(in the rows, 128 means zero)
Named moves come first, each a turn or a mirror and shown by rows before and after it. Which of them, in which order, take the first row of each pair that follows to the second? Write the first one first, as in the answered first pair.
Q223:
[135 128 122 120 121 139 145 143] -> [135 132 122 120 122 140 144 144]
[159 132 128  99 124 128 141 119] -> [158 127 130  98 117 129 142 119]
[109 107 131 128 145  95 115 129] -> [110 115 126 128 154  97 114 127]
Q505:
[ 71 119 160  71 122 135 135 139] -> [ 92  78 115 167 102  88 122 141]
[193 138 130 123 155 125 154 146] -> [191 138 129 126 154 125 153 148]
[155 166 132 131 125 120 121 137] -> [156 163 131 134 125 118 120 137]
[156  98 127 131 108 139 159 126] -> [151 105 137 109 111 148 163 126]
Q315:
[133 127 151  75 108 171 143 117] -> [128 143 148  80 113 175 133 113]
[104 140 131 100 130 137 113 131] -> [115 109 134  94 121 127 133 137]
[111 131 124  99 168 108 152 143] -> [107 140 122 101 170 110 146 139]
[114 126 145  95 109 147 130 121] -> [111 128 144  97 111 148 129 121]
Q557:
[162 112 108 156 125 135 139 130] -> [110 130 138  80 140 139 129 132]
[ 69 132 114 147 120 115  91 133] -> [ 86 124 106 170 115 115  95 134]
[ 92  95 158 101  97 134 123 134] -> [132  79 135 157  86 132 129 135]
[167 104 120 185  95 142 135 125] -> [ 88 133 163  71 118 148 121 124]
Q358:
[ 85 108 149  65 140 113 132 133] -> [105 114 126  84 173  86 149 142]
[112 147 143 132 118 180 100 116] -> [ 92  85 127 152 109 114 102 130]
[121 108 122  92 111  90 125 122] -> [149 138 107 103 149  95 144 124]
Pairs:
(two moves a pair)
[107 117 141  77 147 115 136 135] -> [120 132 137  79 160 123 142 136]
Q358 then Q358
[149  78 124 138 107 127 138 140] -> [ 89 146 136  98 134 147 101 131]
Q557 then Q315
[140 124 144  94 143 143 147 123] -> [146 116 110 168 137 119 124 120]
Q315 then Q505
[123 104 122 136  93 125 137 128] -> [107 105 126 123  95 123 132 128]
Q557 then Q505
[ 88 148 167  75 129 127 128 128] -> [139  98 118 169 125  73 145 140]
Q358 then Q557
[204 122 150  92 140 134 173 163] -> [208  98 125 147 131 104 163 163]
Q557 then Q505
[ 86 118 119 123 122  86 118 136] -> [101 115 112 125 138  79 134 145]
Q223 then Q315
[122 136 116 130 161 108 143 144] -> [129 135 109 170 134 126 125 134]
Q358 then Q505
[132 135 131  69 155 133 140 127] -> [165 155 101 148 155 139 129 116]
Q557 then Q315
[111 138  98 161 147  97 115 134] -> [151 147 100 174 145 122 133 130]
Q505 then Q557
[ 98 156  95 176 144  85  92 138] -> [ 73 168 131 146 106 139  69 122]
Q358 then Q358
[167 129 124 101 134 135 132 127] -> [128 119 132  96 107 137 102 123]
Q315 then Q358
[163 133  99 144 152 128 159 126] -> [ 99 129 138  76 130 139 134 124]
Q557 then Q358
[ 62 126 124 131 114  81  97 127] -> [101  91 118 123 130  60 140 145]
Q223 then Q315
[161 107 140  81 107 159 155 127] -> [179  88 118 128  96 144 153 127]
Q557 then Q505
[106 199  87 134 183 108 102 132] -> [116 209  96 120 184 126 113 131]
Q557 then Q505
[114 111 157  96 105 134 138 111] -> [127 152 129 153 111 150 110  96]
Q557 then Q315
[152 105 123 133 120 148 170 148] -> [127 158 109 162 138 161 134 136]
Q315 then Q505
[143 107 128 130 113 137 135 113] -> [115 132 137 114 125 148 119 108]
Q557 then Q315
[111 145 148  70 129 145 130 129] -> [166 149 107 170 119 149 125 119]
Q557 then Q315
[127 137 125 160  99 151  97 117] -> [ 98 110 117 146 117  94 100 134]
Q557 then Q358
[135 116 110 175 105 122 123 133] -> [161 125 114 167 114 135 141 130]
Q358 then Q315
[ 98 162 113  96 147 148 104 128] -> [130 139 106 154 103 169  98 118]
Q557 then Q358
[143 154 133 145 122 163 123 116] -> [ 98 108 139 131  97 126 107 126]
Q557 then Q358
[190 145 128 165 134 136 142  97] -> [151 126 112 187 128  93 118 105]
Q557 then Q505
[175 101 136 132 119 112 160 134] -> [161 137 159  88 124 146 154 125]
Q358 then Q557
[ 99 134 120 136 133  98  94 134] -> [125 131 113 136 153  85 122 141]
Q315 then Q223
[137 135 152  95 162 122 162 140] -> [105 146 166  87 142 146 134 129]
Q358 then Q315
[117 112 154 109  96 161 128 119] -> [162 135 116 138 157 127 161 131]
Q358 then Q358
[ 98 154 134 112 106 140 111 108] -> [128 158  98 140 152 102 135 124]
Q358 then Q358
[ 90 125 132 133 118 114 102 130] -> [ 98 108 144 110 117 114 120 134]
Q315 then Q505
[105 129 131 152 107 130 103 113] -> [142  93 130 147 117 106 142 126]
Q223 then Q315
[ 90 116 142 115 119 121 117 133] -> [110 132 126 115 161 106 139 142]
Q358 then Q505
[149 150 137 112 109 161 100 124] -> [164 116 120 150  99 138 106 128]
Q505 then Q315
[ 99 143 123 148 114 135  93 114] -> [162 118 112 149 144 112 151 135]
Q315 then Q358
[153 143 114 180 115 184 102 104] -> [ 69 120 147 107 100 158  77 112]
Q358 then Q557
[139 121 122 136 127 126 125 113] -> [127 119 122 133 129 119 117 116]
Q557 then Q505
[142 111 135 140 106 141 142 135] -> [125 105 133 120 124 111 148 145]
Q557 then Q358
[132 154 141  78 145 138 144 131] -> [117 113 148  74 121 122 139 134]
Q315 then Q358
[141 111 126  94 152 112 165 137] -> [156 135 137  95 136 159 159 123]
Q557 then Q358
[111 172 113 124 151 143 116 112] -> [ 93 125 106 136 142  91 114 124]
Q358 then Q358
[151 130 112 163 130  95 141 132] -> [143 134 148 135  85 154 127 117]
Q358 then Q223
[126  97 129 146 106 112 131 130] -> [113 141 116 162 126 116 110 124]
Q315 then Q358
[ 88 109 156  83 122  88 152 138] -> [128 124 121 134 157  64 169 145]
Q358 then Q505
[141 154 133 110 161 159 136 128] -> [170 128 124 134 149 150 150 133]
Q557 then Q315
[108  99 145  89 112  98 137 115] -> [ 97 130 112 149 116  91 101 109]
Q315 then Q505
[117 124 147  97 116 146 122 123] -> [139 118 141  96 136 132 148 132]
Q223 then Q315
[ 77 147 122 145 128  74  96 120] -> [ 82 166 124 119 156  75 111 124]
Q505 then Q358
[109 113 140  95 113 127 124 132] -> [134 109 117 124 140  96 142 142]
Q358 then Q557
[172 134 148  65 148 150 179 153] -> [172 201 117 128 161 174 139 133]
Q557 then Q315
[110 178 118 145 165 144 105 114] -> [ 89 149 134 144 115 155  84 104]
Q557 then Q358
[ 92 103 111 132 141  80 117 139] -> [100  77 142 113  89 126 119 128]
Q358 then Q223
[156  96 133 133  88 118 125 122] -> [128 156 145 100 106 152 104 111]
Q505 then Q315
[109 103 153  94 108 134 127 128] -> [103  91 143 121 105 115 118 130]
Q505 then Q557
[121 144 106 118 186  91 135 142] -> [145 102 150  74 141 127 161 140]
Q358 then Q315
[105 135 114 118 151 121  99 115] -> [118 143 125 104 153 141 110 116]
Q557 then Q505
[119 132 156  97 121 145 148 133] -> [ 93 121 148 106 118 118 130 137]
Q505 then Q557
[102 142 161  79 123 146 126 129] -> [160 153 108 180 145 127 132 127]
Q505 then Q358
[140 156 135 116 123 156 135 109] -> [152 144 123 149 117 146 134 109]
Q557 then Q505
[131  54 167  75  94 138 164 138] -> [155  54 159  93  89 145 170 136]
Q557 then Q505
[101 178 102 135 160 132 147  92] -> [139  96 101 141 138 100 184 108]
Q505 then Q315
[110 146 121 119 143 124 123 144] -> [138 124 111 148 132 118 136 146]
Q557 then Q315
[ 93 120 148  85 131 109 139 133] -> [132 134 156  84 131 142 161 129]
Q557 then Q505
[141 143 105 160 143 115 126 130] -> [139 145 135  98 149 137 143 131]
Q315 then Q505
[ 85 110 132 103 130 107 127 148] -> [117 130 110 128 166  97 144 152]
Q358 then Q505
[109 103 148 103 117 133 125 141] -> [ 99 110 126 129 141 103 118 144]
Q315 then Q358
[140 158 119 120 151 136 136 127] -> [143 128 140  98 121 147 140 127]
Q315 then Q358
[ 39 105 136 129 129 124 117 123] -> [101 120 103 151 192  96 166 138]
Q315 then Q358
